Each path is a new rotation, seen through one point. The rows after it are directions, each followed by how far the rotation turns it, in degrees each step (0 if it stays put).
Each turn is a multiple of 5 degrees from 10 to 175, or 0.
Each row of a path follows its step; steps can be skipped.

step 0: -26	14	-20	-25	-6	-42	45	12	12	-1	3	9	-18	-1	1	28	-34	6	44	26	-53	-16	-19	-33	-14	-30	-5	4
step 1: 1	55	16	-5	59	0	42	8	-35	-20	-12	-1	-16	2	4	-5	34	-18	9	-26	-19	-28	-16	26	-16	0	-20	-33
step 2: -8	7	10	-18	24	-9	23	49	-24	-21	-25	-14	13	3	10	54	-14	3	45	37	25	0	2	-40	-3	35	20	15
step 3: 3	25	-15	-42	-9	-30	34	19	-42	14	23	15	-48	8	28	7	31	-6	-17	38	-18	-26	15	20	-25	-22	4	12
step 4: -8	35	-12	-20	41	-16	50	-9	7	-23	10	6	22	-13	-53	-7	-12	6	37	29	-26	-23	-1	-24	-32	31	-19	-1
step 5: -15	54	34	-1	-7	-1	26	31	-40	0	-20	1	-16	22	39	46	-17	-1	27	0	-30	12	2	19	-12	0	-16	-41
step 6: 18	-9	-13	-44	26	-49	56	40	-22	2	-18	4	-15	6	-1	8	23	-11	10	-11	17	-28	-28	-35	9	33	1	15
step 7: -3	33	-29	-33	36	-6	14	8	-20	-25	-1	-20	-4	-8	17	29	-13	3	25	52	-28	-24	2	14	-34	-59	15	6
step 8: -24	51	41	-6	38	-13	34	1	-35	-29	18	34	-17	15	-21	10	22	-4	-11	15	11	-10	8	-9	-22	47	-4	-6
step 9: -19	24	-11	-12	-30	-27	43	49	14	21	-10	-17	-18	-7	26	30	-10	8	64	36	-19	-16	7	-15	-4	23	-7	-10
step 10: 18	15	-3	-35	39	-16	52	7	-67	19	-20	14	-4	-3	6	-6	15	-12	-8	-14	-38	-26	-4	10	-15	-14	-37	10
Directions:
4	12	4	-10	-4	-2	-6	4	0	1	7	-30	-3	3	11	-14	1	-13	-8	0	-3	-3	7	11	-2	0	3	-18 | 170
5	-3	-4	16	-5	-2	22	1	-4	4	-2	-14	9	2	19	7	0	12	-2	-7	18	-3	12	1	8	6	-7	5 | 100
-3	-13	-6	11	-6	-31	0	7	5	15	1	-2	-1	3	5	-4	13	-1	-3	10	-3	6	-16	0	-10	-1	0	-1 | 115
-1	7	-6	-2	-5	-6	-6	5	9	-6	10	-12	20	-13	3	0	-10	-3	15	1	-2	5	-3	-26	2	5	8	8 | 160
-8	-15	3	2	1	5	0	5	7	2	-9	-16	-2	11	-8	7	-24	-2	10	22	-1	1	3	4	2	-12	-8	1 | 155
11	-1	-13	-4	9	-1	-12	8	-9	-13	17	-6	0	0	-6	14	9	4	-11	17	15	5	-2	8	7	-4	6	9 | 80
-9	6	6	-3	10	6	-11	21	7	11	-2	0	0	-12	6	1	5	6	8	-3	1	5	-12	12	16	13	-18	0 | 95

step 0: -31	-26	-39	1	14	59	-13	15	-2	17	-2	2	-22	-21	47	-13	21	24	1	3	26	-44	23	-19	-23	-2	-29	7
step 1: 48	2	4	-14	-23	-40	-15	31	-27	27	-29	-15	-15	19	21	-49	11	-16	-11	4	8	-2	-4	-44	-1	18	-36	28
step 2: 10	10	-63	-7	-36	10	4	0	17	28	42	-25	-2	-40	-24	-2	0	-24	-26	-27	-13	-46	-15	-13	-8	10	14	22
step 3: 30	-3	10	-7	-8	10	5	26	-10	-16	-5	-6	34	-10	34	-11	3	-4	-21	-40	-44	45	20	-6	-58	-6	28	39
step 4: -29	-55	-42	-6	-40	55	-2	49	3	-1	-23	21	-17	-13	-15	-2	-20	-17	1	9	-2	6	7	25	-19	10	-23	2
step 5: 3	2	-21	31	-20	-20	3	51	-41	-6	-17	-17	21	51	-6	-9	30	-7	-34	15	3	39	-34	-22	10	26	8	8
step 6: -7	-20	3	-12	-15	20	33	3	29	26	10	-20	38	25	-60	20	-10	-20	-18	-33	-30	-32	-37	23	12	16	-3	7
step 7: -10	-47	9	20	30	-1	3	10	-9	-18	43	6	40	30	28	26	31	33	-12	-30	-4	28	21	22	-9	-9	16	37
step 8: -38	-41	19	-9	-21	19	18	18	-22	20	-25	31	-10	20	-27	-2	18	16	30	-10	-10	-4	14	9	15	-32	-69	0
step 9: -4	5	-28	35	15	-40	17	20	-22	12	56	-23	16	31	6	-21	34	7	5	57	-3	-8	-10	-11	20	-8	-31	6
step 10: 35	24	40	-14	1	9	54	-4	8	41	28	14	2	6	-25	-17	0	-17	-17	-25	-13	-33	-23	7	2	-59	-5	10
Directions:
-11	5	9	17	4	-1	-9	2	-11	14	-9	9	-2	9	7	6	3	-15	-1	-11	-4	-3	-3	-14	-9	-15	14	-4 | 155
-10	8	8	-13	-5	-9	10	-5	6	8	11	8	-6	-6	18	-11	-1	5	2	10	5	-14	1	-15	-6	-7	-5	15 | 35
5	4	-2	8	2	5	7	12	5	13	-4	4	-6	3	5	-2	9	-15	3	17	3	7	-4	-14	20	15	-13	-9 | 90

step 0: -3	-22	-29	12	30	8	-29	-22	4	-14	14	7	-18	-6	-23	7	-25	-2	13	-19	-8	5	15	17	20	-13	-16	-43
step 1: 6	-8	-13	29	13	-32	-17	-36	-26	14	3	7	-14	-13	12	11	22	6	4	19	-7	-9	30	40	17	4	-4	-12
step 2: 10	19	-45	15	-22	-11	-17	-18	-6	-25	5	-6	-9	-10	-6	26	26	-28	-13	4	34	-7	13	13	-18	4	6	-18
step 3: -24	-16	2	16	-5	33	-35	-27	-15	3	-17	13	-6	8	-10	38	24	-31	-2	-1	11	7	-18	14	-19	7	-12	10
step 4: -24	25	-9	47	-15	0	-19	-9	-7	16	-1	-5	5	23	-6	-14	13	0	-13	33	13	22	-6	5	-11	12	-7	43
step 5: -38	18	-10	14	0	21	-14	6	7	-42	17	22	18	15	-45	-7	-16	8	1	16	14	21	4	-7	-17	2	5	-3
step 6: -40	6	19	6	23	2	-23	21	-27	1	3	20	-4	3	-7	17	-13	37	29	33	-21	3	-1	18	-11	-2	2	5
step 7: 1	34	-20	12	9	-39	3	56	-2	-9	19	4	-4	-7	-6	10	19	12	0	25	-4	12	-2	17	-10	-26	-1	-5
step 8: -10	13	8	-40	11	-1	3	19	2	-35	-19	25	-14	1	-12	31	32	-17	18	0	-4	25	-7	19	13	-27	-7	-15
step 9: 3	27	-6	-12	7	9	-12	12	7	18	-24	-9	-38	8	28	17	5	-7	12	10	-10	26	-9	28	33	-14	1	34
step 10: 22	7	-26	23	0	30	12	6	35	-17	16	11	-16	3	-8	-16	-2	-26	-4	3	-1	29	8	11	35	-30	8	15
Directions:
1	11	0	-11	10	-18	0	5	-14	1	1	-2	5	5	-8	0	-13	-19	10	-14	-16	4	12	1	2	-9	0	8 | 40
-5	14	-2	-6	2	13	-7	-5	1	-4	-11	-8	-4	-19	-2	-15	12	-8	-11	-6	-11	2	-8	-6	-2	-1	-16	14 | 65
-1	5	11	15	-2	14	-4	-5	13	2	-6	-3	9	10	-4	-11	-23	2	3	-1	3	17	7	-1	16	3	-7	4 | 65
-1	-1	-3	2	-12	1	10	-2	-1	-29	-11	-4	-7	3	-6	-10	-1	-8	17	-1	7	1	0	-13	-8	-6	1	-15 | 130
6	2	5	3	3	1	-20	-7	4	0	15	6	-3	2	18	-13	6	-25	6	2	-1	-4	4	-3	1	13	7	-10 | 35
3	0	-3	-9	0	17	-25	12	-3	0	-10	-5	-10	-4	3	11	-13	7	8	-9	9	-10	7	-7	-4	-1	12	7 | 115
